Each path is a new rotation, seen through one point. The rows after it are directions, each followed by how far the rotation turns it, in deg/step (0 if it stays put).
Each turn is a multiple of 5 degrees from 10 to 175, or 0.
Each row of a path follows its step; steps can be skipped.

step 0: [-17   8   9   6  -3 -13   2  -4   1 -15 -12   9   9  -6 -14  14   0   1
  -1  -2   5   5 -23   3   9  -1  -3  12 -19   5 -18  -9   7  -1   0   1
   7 -10  14   0  -1  -7  18 -26]
step 1: [-10  -5  12 -14   9  -9   5  -5   6  13  15   7  -1  15  -2  -1   2  -2
  -1  13   4   7 -16   8  -8 -13  -6   0  -5 -21 -13  -5  16   2   6  -2
  -7  26 -21  -1  -6  -8  -4  14]
step 2: [-15 -18  16   8  -6   5  -6  12  16  -7  12   5  -7  10  23  10  13  13
  10   7   5 -15   7  -4  13   7  15  -4   7  11   9  -6  10  -2   6   0
   8  -4  16   0 -11  -6   2  13]
step 3: [ -5 -12  14  -8   1  16  -2  -7 -18  -1   4   4 -20  -7 -11   2  11 -18
  12 -25   4  -5  -3  -1  15  -3  -9   5   8  -7   1  -1 -10   2   6  -2
   0  -4   1  -5  26 -11 -19  -5]
step 4: [  8   8  18  15  15  -1 -16  -6  -7  -2 -13   0  13 -12  -4  -1  -1  -2
   8   3  21 -17 -27   6  -3   2   4   3   2  -6  -4   6 -12  -7  -2  15
 -12  -7   1  -4 -20  -2  15   0]
step 5: [-19   4  -1  -9   7 -10  -9  10  11 -16   2  -3  15   0   9  13  -1 -14
   4  -1  15  13  -8   4  -3  -3 -12 -11 -24  -6  10   5  13   5   8 -18
  -9  -3 -15   8  -2  -1 -16  -4]
step 6: [  0 -23  13  -9  11 -20  -3  -7   5  21  24  -7   8 -11   3  -2  -7  21
  -5  -6   7   0   7   2   6   7   8   1  -1  -1   4   1   9   5  10   5
  23 -12   0  -3   0 -11   2  12]
step 8: [ -2  -9  10  14  -6  -1  -3  -5 -14  -5 -11   7  11   6  -9  -7   0  -7
  21   6  19  -8   0 -10   8   3   1 -16  -3 -23 -11   1 -14  22  -2  12
  15   8  -8   3   7   9   7 -12]
step 9: [ -8   6  -8 -11  17   0  18   3   5  -8  -1   5   5 -12   9  19 -15 -18
   2   8  14  -4  -9  -6   5   1   3  11  19 -13  11  17   1   6  -4 -17
   0   1  -8   1 -21   0   0  12]
Speeds:
[-1  5 -3 -4  0 -1  0  0  4  4  1  1  4  8  2  6 -5  3  4 -6  2 -1  1 -3
 -1  0  3  0 -2  1 -4  2  2 -7  0 -1  2  1 -6  1 -1 -4 -1  2] => 85
[ 3 -4  2  1  3  9  1  0  2 -3 -4  4 -1  1  1 -1  3  4  0  0 -1 -4  1 -5
 -3 -2  0 -4  4 -1 -2 -7  1  1  2 -3  7  3 -2  2  4 -1  0  3] => 70
[ 4  0 -1 -2 -1  3  1 -5 -5 -3 -2  3 -4 -1 -3  0 -3  5  1  1  3  3 -2  6
  5 -4 -3 -3 -2  0 -6 -1 -1 -6 -5  3 -2 -6  2  3  3 -1  2  2] => 100
